(in the rows, 128 means zero)
T: rows in 3 groups, each row roughly a mix of its group's directions:
T (120 x 11):
[[ 85 139  88 115 145 160 102  86 137 109 156]
 [156 132 100 195 121 133 111 144 134 170 139]
 [ 88  97 130  79 145 142  94 118 111 130 170]
 [111 129 203 150 144 155 101 141 112 133 118]
 [ 77 115 119  89 182 131 121 128 118 119 162]
 [ 89 142 159 126 149 164  82  88 120 134 148]
 [ 91 155  97 134 169 139 103 142 105 130 179]
 [181 127 108 154 108  69 150 145 125 137 122]
 [127 120  60 145 152 158 116 127 149  96 153]
 [158 117 154 121  79 114 155 105 150 110  81]
 [164 141 133 196 134  96 126 105  98 138 129]
 [ 94 164 121 113 148  81 117  77 138 121 107]
 [183 177 123 132 144 126 123  81 118 108 141]
 [ 94 167 108 124 140  82  85 110 119 124  95]
 [141  66 111 130 104 144  96 136 143 165 157]
 [118 173 110 160 163 141 113 158 101 135 171]
 [ 90 107 141  97 153 187  98 138 139 118 144]
 [167 106 131 138  76 126 157 119 166 122  90]
 [193 112  94 157 146 113 132 161 137 117 147]
 [107 133 138 149 163 142 148  66 150 102 157]
 [150 129 165 155 119 129 184 112 168 109 102]
 [190 143 167 132 122  82 122 118 103 142 133]
 [153  78  98 152  86 131 119 120 165 155 129]
 [127  59 103  88 120 104 112 123 140 146 107]
 [104 115 117 113 185 127 100 151  95 146 168]
 [ 95  79 102  98 142 162 113 117 146 138 167]
 [177 106 143 113 111 140 189 150 141 106 126]
 [119 174  99 137 128 112 145  61 133 109 116]
 [ 80 148 104 122 149 128  85  76 145 120 131]
 [177  84 149 131 101 128 147 180 128 136 117]
 [ 93 121  94 133 174 147 108 135 122 141 183]
 [177 141 148 162  82 106 146 127 138 124  89]
 [177 132 154 163  89 126 158 121 150 127  90]
 [168 130 165 132  82 113 153 114 140 114  81]
 [109 105 131 127 131 149  93  60 156 148 148]
 [159 151  94 163 161 131 101  93 124 110 167]
 [ 91 127 136  75 168 143 160 123 132  89 134]
 [ 89 109  90 103 149 135  82 132 111 149 165]
 [114 111  75 144 156 171 147 136 159 131 161]
 [ 93 141 123 109 160 183  99  94 135 113 152]
 [102 162 110 134 164 144 101 154  95 132 178]
 [154 130 112 158  90  67 156 137 123 144 104]
 [ 98 113 130 133 131 139  97  58 157 151 140]
 [134 174 158 134 126 116 170 103 129  84  95]
 [ 95 109 108  86 165 161 120 130 117 114 176]
 [ 94 110 194 128 120 122 140 149 106 161 105]
 [138  72  98 125  97 141  91 136 140 162 153]
 [125 108 163 108 172 181  96 140 126 128 155]
 [137 120 111 130 131 139 152  94 176  66 110]
 [159 133 170 155 121  76 143 128 100 166 121]
 [ 96 115 122 113 193 135 107 141 102 145 165]
 [137 146 123 162 126 114 162  63 148 101 111]
 [ 69 175 115 129 154 151 101 127 104 137 146]
 [ 91 127 106 118 142 115  77  76 159 121 121]
 [160 108 169 135  90 106 151 112 153 128  82]
 [130 137  74 118 142 153  95  91 140  96 162]
 [133 154 135 161 183  97 135 173 104 136 138]
 [ 93 102 165 113 149 182 121 168 138 125 120]
 [172 106 160 124 102 117 175 168 128 134 104]
 [170 113  99 136 107  95 169 172 139 123 107]
 [160 121 164 118  92 109 160 110 143 108  76]
 [ 70 119  84 132 129 160 106  92 128 110 139]
 [172 136  74 147 116  76 138 120 128 117 144]
 [104 141  97 131 184 128 105 155  96 139 166]
 [181 130 135 160  73 127 129 127 135 146  90]
 [196 122 103 147 120  91 154 156 129 118 123]
 [114 141 119 130 131 128  92 188  82 159 142]
 [ 87 138 155 130 157 171  87  93 119 128 148]
 [136 127 123 163 145 141 173  85 155  82 141]
 [167  90 131 129 112 138 159  99 174  93 114]
 [ 56 125 167 108 121 141 120 110 119 156 121]
 [ 91 116  93 124 174 148 108 140 123 141 180]
 [102 144 150 149 139 104  88 129  87 180 136]
 [171 154 131 175  78 118 138 120 139 130  96]
 [ 86 125 192 142 155 144 112 122 104 157 136]
 [126 139 211 110 120 115 121 134 111 153 115]
 [ 87 154 100 148 156 129  76  93 117 125 147]
 [165 101 155 117 103  76 125 150 119 160 100]
 [180 135 118 136  96  94 168 150 130 118  90]
 [ 83 149 113 147 145 111  68  99 116 150 130]
 [ 78 140 115 116 154 136 102  70 153 124 146]
 [175  86 139 129  95 123 173 148 155 126 111]
 [176 158  99 143 155 146 109  89 125  96 151]
 [114 130  92  92 132  82 111  97 166 104 106]
 [135 114 156 128 121 119 163  61 168 128 114]
 [ 77 158  95 151 143 117  79 110 117 143 131]
 [122 122  49 133 134 140 113 113 149 102 154]
 [ 70 119 102 117 146 181 106 118 146 111 142]
 [ 96 123 129 141 133 125  68 100 116 178 148]
 [178 142 142 175  84 122 149 122 144 127  99]
 [154 110  87 133 101  83 172 159 137 137 112]
 [ 89 110 113  88 155 161 106 127 115 123 179]
 [149 122 165 127 168 151  78 129 114 112 169]
 [109  79  97 111 128 140  82 124 127 161 164]
 [110 122 132 124  81  94 168 161 138 139  83]
 [175  89 159 114 110 131 176 132 155 115 117]
 [ 85 160 114 121 155 126 101  65 136 119 137]
 [ 45 132 125 112 119 151 122  98 129 130 123]
 [ 99 130 134 160 168 128 138  74 139 123 173]
 [105  98 109 112 150 153  89 137 113 149 185]
 [105 148 185 126 151 164  91  96 111 130 136]
 [126 109 134 127  64 145  79 113 138 161 139]
 [ 77 158 119 135 150 126  73 110 105 152 140]
 [169 131  93 143 155 168  98 127 144  87 148]
 [178 114 133 123  90 125 157 181 117 131 101]
 [109 100 117  73 128 171 106 136 131  85 139]
 [114  93 170 125 165 168 106 170 124 125 145]
 [161 107 164 117  81 112 143 109 142 124  78]
 [106  75  83  86 132 115  95 130 128 147 131]
 [ 84 159 128 127 152 121  88 146  87 162 149]
 [150 141 203 124 119  99 131 132 103 155 113]
 [ 97 103 115  89 151 160 104 130 114 124 183]
 [110 124  80 119 140 169 118 107 163  83 149]
 [ 77 165 109 143 158 132  86 105 107 135 149]
 [186 148 100 125 100  91 157 140 139 107 108]
 [178 117 146 137 105 117 162 182 101 137 118]
 [161 124 134 123  96 106 136 189  98 157 106]
 [136 123 107 115 145 124 134  89 169  62 121]
 [125 146 110 131 133 176 184 158 134  91 144]
 [172 129 135 118 114 117 175 183 115 106 110]]
one row of each group, then the others: which group is each in?
[119  94 149  69 103 125 133  93 138 114  90] -> P
[170  98 153 108 114 141 185 124 157 105 123] -> J
[180 148  81 142 111  95 156 139 146 107 117] -> R

[ 99 112 129 112 186 132 102 140  99 143 174] -> P
[ 97 155  95 146 174 133 112 148 110 130 178] -> P
[ 95  90  98 111 153 136  89 132 122 154 173] -> P
[179 143 136 162  80 118 146 132 138 128  86] -> P
[114  79  95 116 133 150  91 142 131 162 168] -> P
[176 124 142 176 170 156 102 146 127 120 145] -> R
[138 131 103 143 127 145 125 206  96 121 144] -> J
[ 73 108 122 100 150 172  97 120 138 128 156] -> R
[121 145 190 105  96  96 140 122 112 155 100] -> R
[150 187 140 181 129 132 162 135 132 108 124] -> P
[128 128 141 134 156 118 192 107 161  93 102] -> P
